Named moves (each a turn or a mirror), then the moves between two rows, first move first; the first pair answered
torir:
[  4  18   7 -21 -13   5   9  -4   7 -11  20  12  -5 -12  -1  10  16 -25
  10 -20   9 -16 -11 -14  11 -25  -3  25   6  -6  -5 -25 -20  18 -10   6
   7] => [  4  20   7 -21 -14   5   7  -4   8 -12  22  10  -5 -10  -3  11  17 -23
  12 -19  14 -17 -15 -12  12 -22  -2  24   5  -7  -3 -23 -19  14 -13   7
   8]
[ 22  -1  14   7 -19  -5 -20  -5  -3 -19 -12   2  21  -2   8   0  16  -6
 -15 -25  -3  -4   1 -25  14 -17   3  -5  -3  11   4   3   5  14  -9  -5
  16] => [ 11  -8  22  -8  -2 -12 -13   1   3  -6  -5  15  18   7   0   0  17   7
 -14 -24  14 -20 -14  -9  19   2  -6   2  -4  -1 -10   2  10  21  -5 -18
  26]
[-26   2   6   0   7  19   8  -9   7  14  -6   3  21  21   5   2 -13   5
  -3  15  -4  -2  14  20  -2   2   3   6  -8  -5 -23  -5  -2 -10   6 -11
   4] => [-17   9   4   9  -4  28   2 -15   0   4 -12  -8  24  13   8  -3 -14  -3
  -1  10 -18   6  25  11  -5  -5   9   4  -5   0 -12  -5  -5 -11  -3  -2
   1]
[ 17 -21 -17  12   3  15  -6  -8   9 -21 -11   0  25   4  -3  -5  -9  -6
  12  -2 -21  25  17  12  13 -13   6  12 -13  26 -11  12  16  -7 -11  -5
  31] => [  4 -33 -13  -2  12   7   0  -2  15 -11   1  16  22  13  -8  -6  -8   7
  11   0  -2  13  -1  24  16   3   1  17 -11  16 -21  12  20  -3  -3 -14
  40]
bak:
[ 11   8  10  -9 -17   0   2 -12   2 -12   3   0  -6  -2   1   9   8  -1
   4  -1   7  -9   2  -5  -3   6   2 -15   2 -12  11  -9 -12  14   1   5
 -15] => [ -5  -3   1 -14  -4  -2   6  -6   3   5  -5  10  -5   7   6  10   1  16
   3  10   3  -6  -4   3 -10  23  12 -13   3 -10   0   1  -8   1  14   2
  -8]
[ -5 -34 -26  -1  47   1  -7  17 -18  -6 -20   0  52  34  14  -5  23  22
  -1  12 -15  17 -10  15   0   6  36  10 -17  43   4  33   3   6 -30 -10
  35] => [ 32  -7   0  13   8  12 -13   5 -18 -42   1 -27  42   6  -1   1  40 -13
   8 -26  -4  25   8  -4  16 -34  16   6 -18  32  27   7  -7  36 -60   1
  17]
[ 15 -13  24  -8   4  22 -23   6  -9 -34   7  -3  43  -1  -9 -12  10  -6
  -7   1   9  14   8  10   8 -17  17   3  16  17 -19 -19  16 -18 -21 -13
  44] => [ 15   1  33 -11  -8  12 -16  12   6 -54  27   1  31   1 -11   2 -10 -35
   6   3  32  -2   0 -12   1 -10  11   2  21  -2  -4  -4  -3   0 -23  24
  12]
Mimur:
[-15  12   9  -2 -13  -1  11  -9 -22  -3  14 -23 -17 -36   9  -8  12 -47
 -20  -5  -6 -16   1   6   7 -12  10  13   5  -5  18   0 -19   0  18  23
 -36] => [ -4   5  -6   0 -16  11   0 -13 -11 -11  12 -26  -5 -29  12 -13   0 -52
 -20  -3 -25  -3   6 -12   2 -26  24  17   0   5  28  -5 -13  -6  -4  25
 -15]
[ -9  -7   3  -8  12  -9   1   6   5  13   1  17  -4   8   3   1  -4   7
  -5  14   3  -3 -12   4   0  11   3  -1   4  -4 -13   7   3  -5   5  -5
   7] => [-10  -3   2  -7  13 -11  -3   4   5   9   2  17  -5   7   6   6  -5   0
  -4  17   3  -2  -7   1  -4  11   1  -2   2  -8  -9  11   0  -6   5   3
  -5]
[  7 -29  -3  25   5 -13 -21 -16  10  -9  17  12   9  25 -26 -25 -12  34
  -2  -1  18 -26 -24  17  23  23 -26  18   7  17   8  -7 -23   9  -7   4
  41] => [ -5 -19  11  23   0 -24 -11 -14   0  -6  17  16   0  22 -24 -16 -14  29
  -2   1  29 -40 -25  22  22  36 -31  13   7  13  13   0 -33   8  13   8
  12]
[ 11  23  28  22 -27 -23   0   0  22  -2   7   1 -10 -15   8 -10   6 -20
  -6 -61  26 -17 -11   7  23 -10  -9  11 -15 -25  13  -4   2   9 -12  -3
 -14] => [ 12  26  16  26 -26 -21  -1  -1  26  -8   7   0 -11 -17  15  -8  -2 -32
   0 -54  17 -13 -10  -4  14  -9  -1   8 -16 -22  21   5  -4   2  -8  12
 -26]
Now pairs of rows:
Each pair is 2 to 3 moves apart.
[ 15  -7 -16  12  -4  -6  -4  12  -4  -3  -2 -19  30   1  -1   8  20  -1
 -19  15 -29  33 -11   2   8 -10 -14   9 -24  26 -10 -12   3 -20 -33 -12
  29] => [  8  -3   8 -13   8 -25  12  26  21 -10  34  -2   9  12 -15  22   7 -13
  -5  18  22   2 -37   0  10   7 -39  14 -21  -5 -13  -6  -6   4 -29   8
   9]	bak, torir
[ 11 -12  20  18 -15   0  -4 -16 -27  18 -12 -15  -7 -25  -4  -1  22   4
 -14  -5  14 -15  16  16  43 -10  -8 -12  -1   3   7 -34 -11  14   9 -22
 -29] => [-17 -18 -14   5  12  -9  -6  -4 -12  24 -28   8  -3  -5  22   5 -20  -7
  -5  41   1 -18   3  -1  10  21  17 -21   1   8  11   4 -19 -15  27   7
 -46]	bak, bak, Mimur
[ 10 -25  -9   5 -19 -14  -6 -32 -10   0 -17  -2   3   5  -7  -3  -2 -18
   3   1 -27  10  14 -18  10 -28  15  -5 -18  16  33   4   5  -3 -15  23
   4] => [ -2 -33 -23  -2  -5 -20  -5 -24  -6  11 -20  12   7  18   0  -6 -11  -8
   4  18 -30   7   4 -12  -2 -12  19  -5 -17  16  26  19   8  -6  -6  19
   6]	bak, bak
[ 27  20   6  11 -16  -5  -2 -10   6 -17  13 -13  -3 -16  -5  13   5 -25
  11  -6   2  -1   7 -19   7 -16   3 -11   4   2  15  -1 -11  12  -7  17
 -18] => [ 31   9   8   2 -12   1  -6  -9   8  -9  17 -13   8 -14 -16   3  12  -8
   2 -17   5   2   5  -8  20 -28  -5   2   2   2   5 -23   3  16 -17  -6
  11]	Mimur, Mimur
[-38  -7  16  13  11 -28  38   2  -7  11  18  -3  -6  19  19  15   7  -3
   9   0  22 -18   2 -21 -10  -8 -16  -9 -10 -17   3  45  -1   6  10  30
 -17] => [-17 -14  -9  28  -1  -7  24 -11   5  -4   4 -21  11  17  21   7   3 -16
  12   3  -3   6  18 -45 -13 -36   0  -2 -17   5  18  39   2  -1 -18  35
   9]	torir, Mimur
[ 10 -10   1  12 -17  27  -7  28  -7  -2 -13   0   1   2  -5  -9  13  21
 -16  -5   0  -2 -11  28  -3  -1  10  -3 -23   8 -31  25  24 -25  12 -35
   8] => [ 18   7   4  13 -32  16  -2  30   8 -28   1   0 -10  -3  -2   6 -17 -19
   4   4  16 -16  -8  -3 -15   4   7 -13 -14  -8  -7  44   0  -7   6   8
 -35]	bak, bak, torir
[ 24  -1  -8  28 -11  18 -10  -5  -6  -1 -16 -11  15  -7  -4 -11  20  11
 -12 -19 -19   8  19  12   7 -20   7   6  -2  25   9 -19  16   9  -7 -19
  29] => [ 12 -10 -15  26   5  11 -10  -1 -10  11 -20  -1  18   1   2 -13  17  23
 -16  -8 -26   7  13  18   0  -7  14   4   2  27   0 -13  19  -1   3 -23
  33]	bak, bak, bak
[  1  14  20 -10  -6   3   3  14   9 -14   8   6 -10   5  -6  14  -1 -22
   7  -4  23 -26  -8   5  17  14 -25  -4   8 -13  16   4  -6  14   3  14
 -18] => [ 14   1  -9  -8  -5  18 -10   8  28 -26  -1  -3   8  12  -5   7 -13 -27
  10   1   1  -7  -4 -13   5  -8 -12   1   4   0  22  -5  -5   6 -25  18
  11]	Mimur, Mimur
[  5  -3 -14   0   0   5  -1   2   3  -1  -9   1   5   8   4  -4  -2   2
   2   8  -9  10   5  -4  -4   0   6   1   5  10   7  -3  -3 -12  -1   4
  15] => [-7  0  0 -5  8 -8  8  6 -3  5 -4  8 -1 10  2  1  1 12  2  8  5 -6 -7  7
 -5 11 -2 -4  1  1  0  3 -3 -3 12 -1  6]	torir, Mimur, Mimur
[ 13  -2   0  -5  30  12   2  -3  16  13  19  -6  16  18  -3 -16   2  19
 -14 -16  18 -14 -17  14  20   6 -13   7 -12 -18 -23 -36  10   9  -4 -15
  43] => [ 29   3 -21   6  17  24  -9  -7  37 -15  18 -15  19  17   9  -9 -27 -19
   1  -2   5   0  -6 -26   0  -8   3   0 -10 -12   4 -24  -6   5 -24  24
  28]	torir, bak, Mimur
[-15   6  -4 -14  13 -12  -4   5  26  -5   4   6 -17   5  10   6 -32 -12
  14  29   7 -13  -4 -23 -14  19   3   2  15 -26   3  23  -6  13 -17  29
 -12] => [-14  -2  13 -22  26 -15  -2   6  21  10  13   9 -13  11 -10  -2 -10  20
   2   8  18 -15 -12  10  10  17 -14  13   8 -31 -23  -3  13  22 -21 -10
  28]	Mimur, Mimur, Mimur
